Each row is where one point has got to under a steady rotation. How many steps took it there?
The counts run from 0 to 186.
-31	21	15	0	3	38	-20	-20	32	2	15	-11	-31	-47	16	9	-2	-4	20	21	-9	25	-34	-27	-10	-32	25	4	-32	-44	4	19	13	-20	-7	-7 -> 92
18	-32	18	-16	-1	2	2	-21	-26	6	-14	55	-20	-3	-26	-1	-10	-2	-40	-7	-9	2	-1	28	-8	35	-2	40	32	35	23	7	4	-36	-11	10 -> 35
16	-39	10	-35	-6	-8	1	-12	13	10	11	-8	-20	14	-21	2	-23	23	32	-34	-19	-40	-18	34	15	4	11	8	4	40	-43	15	-8	-26	0	30 -> 0
18	-16	13	3	-8	-36	-26	-21	-9	22	-6	25	-14	-20	-22	-10	32	-2	-21	-37	-42	-2	-29	-5	-8	29	32	30	-9	-10	21	-1	24	-8	18	11 -> 13
-7	-5	-7	-21	-4	-22	-33	-23	-24	28	23	5	-15	-15	-15	-15	47	8	-38	-41	-13	-35	-18	15	-4	8	16	3	-16	-9	-45	16	7	-33	9	17 -> 22
1	-21	6	-6	-3	36	13	-16	34	-18	3	20	-51	-18	-17	2	-33	17	8	61	4	38	-16	4	4	-24	-3	27	-5	-25	36	11	-9	-8	-11	-21 -> 77
26	-12	7	-8	-13	-16	-33	-33	-6	19	-7	30	-6	-25	-1	2	3	-5	-8	-42	-43	21	-26	2	-12	27	21	25	5	-20	26	-9	49	-1	9	-5 -> 12
2	-12	-3	-8	-11	3	-39	-4	21	31	4	11	10	-26	18	1	-39	1	20	-37	-13	18	2	8	-1	1	26	34	30	-7	-12	-6	69	-28	-1	-21 -> 159
9	-29	-14	-38	-15	-11	-6	-24	5	16	17	-18	-16	21	-7	7	-37	28	38	-38	-7	-31	-24	39	21	4	9	-9	4	19	-47	-1	11	-12	-7	11 -> 1
4	-36	35	-4	-18	-25	-28	25	9	13	22	7	-12	1	-24	-4	27	20	-2	-17	-15	-33	12	17	8	-16	36	37	16	-2	-28	30	-18	-24	23	26 -> 154
-23	13	-2	0	10	4	-11	-1	16	25	33	37	-29	-31	0	23	-13	-43	-26	-39	21	24	11	-4	-14	-19	14	27	19	-5	27	31	19	-19	9	-17 -> 64
-3	15	-6	-11	-1	16	-10	-10	10	8	27	46	-27	-19	11	31	-45	-36	-8	-28	27	35	16	8	-7	-26	3	22	31	-8	29	17	28	-10	-11	-26 -> 63
-29	-43	6	-4	-5	14	17	6	4	19	8	26	-29	-5	-38	-33	4	9	-52	36	16	-21	4	15	13	5	-8	31	12	32	-5	22	-12	-41	-5	-6 -> 51
-18	10	-18	-16	-19	-12	-8	-26	16	-1	33	-8	-51	-9	-5	20	8	2	0	2	24	24	-27	-8	10	-57	14	-12	-28	-59	29	13	-29	18	3	-5 -> 83
15	-23	12	-18	16	27	-6	-16	34	-2	9	37	-17	-19	-17	-18	-29	3	-1	7	-31	-11	-12	31	-22	13	-4	56	-8	25	-22	21	33	-45	-1	11 -> 182
-5	-30	28	-9	-24	35	-9	-22	-19	-4	-25	-28	-20	-1	-13	9	8	64	23	39	-11	17	-32	-11	31	2	14	-27	5	-21	-4	-14	-21	-22	-21	9 -> 120
9	-25	42	-9	-16	40	-3	-24	-13	-18	-38	-7	-20	-6	-1	22	-23	48	35	35	-17	34	-27	-9	22	5	5	-9	15	-12	11	-17	-1	-22	-25	6 -> 121
13	-16	62	-8	-8	21	-18	5	-14	-16	-24	21	-10	-12	-8	48	-14	13	32	-14	-11	21	15	4	1	6	28	19	42	20	1	8	-9	-36	-16	26 -> 130
9	-39	26	-3	-4	-6	-22	-3	21	25	-3	3	-15	-23	-29	-29	30	17	-1	3	-60	-23	-26	-2	0	24	24	35	-21	3	-15	13	16	-30	12	20 -> 6
-15	-4	-1	-16	11	6	31	-22	27	13	21	-9	-47	0	-8	19	-27	-39	16	-39	12	-23	-24	12	9	-9	8	-10	-6	51	8	30	-23	-23	-2	13 -> 88
0	-3	-26	-25	-18	-5	-41	-16	10	4	36	1	-25	-11	-1	-11	6	34	-7	-7	-10	-9	-12	25	0	-34	9	25	-27	-56	-47	9	21	-5	4	-8 -> 179
32	-30	-4	-22	-27	-15	-19	-18	10	-20	20	23	-30	6	-22	0	-15	51	6	12	-9	8	4	36	1	-32	-2	39	-1	-48	-12	1	-7	9	-3	7 -> 172
5	-11	37	-9	-36	12	-30	-6	-25	-15	-8	-9	-18	-4	-4	36	13	49	22	6	-5	26	-1	-11	19	-22	28	-2	17	-48	-4	1	-33	-9	-14	18 -> 128
-7	7	-5	-20	-23	-2	-51	-15	-30	-7	20	35	-26	-19	-6	6	19	20	-36	7	7	30	11	10	-4	-28	11	29	9	-65	-13	0	8	-14	-6	-4 -> 40
-10	-17	18	3	-26	-31	-6	-19	-35	46	-10	-12	-18	-2	-11	21	35	2	-8	-56	-9	-2	-26	-20	28	17	42	-30	24	7	33	-9	-13	-11	9	8 -> 125
-24	0	-3	-3	13	37	2	-15	38	17	14	20	-22	-26	7	3	-53	-37	2	4	10	26	-6	2	-6	-4	2	22	17	32	21	17	40	-30	-9	-27 -> 71
10	-25	48	-3	-9	37	-2	-23	-13	-8	-38	10	-10	-17	1	30	-27	22	28	5	-24	36	-16	-10	12	27	19	0	37	12	29	-17	9	-28	-27	-2 -> 122
-6	-35	57	4	-5	30	-14	20	12	15	-22	6	-3	-14	-13	4	-3	21	16	3	-25	-5	9	-1	9	16	32	27	38	29	-23	15	6	-53	-3	18 -> 138
23	-33	-19	-25	-34	-39	-20	-13	5	-3	27	8	-34	10	-25	-14	10	54	-7	3	-5	-9	-10	27	11	-35	9	31	-10	-47	-10	5	-14	13	12	4 -> 171
4	-15	25	-1	-4	-2	-44	-8	19	24	-8	0	-2	-32	-7	-17	20	16	2	-8	-52	-3	-29	-5	-6	16	41	37	-14	-18	-16	5	47	-30	16	6 -> 5
6	-17	3	-28	-7	38	-27	-30	-15	-22	-3	13	-18	-12	-4	-3	-13	47	0	29	-14	7	-7	32	-4	-3	-16	29	-1	-20	-55	-6	26	-36	-25	-2 -> 25
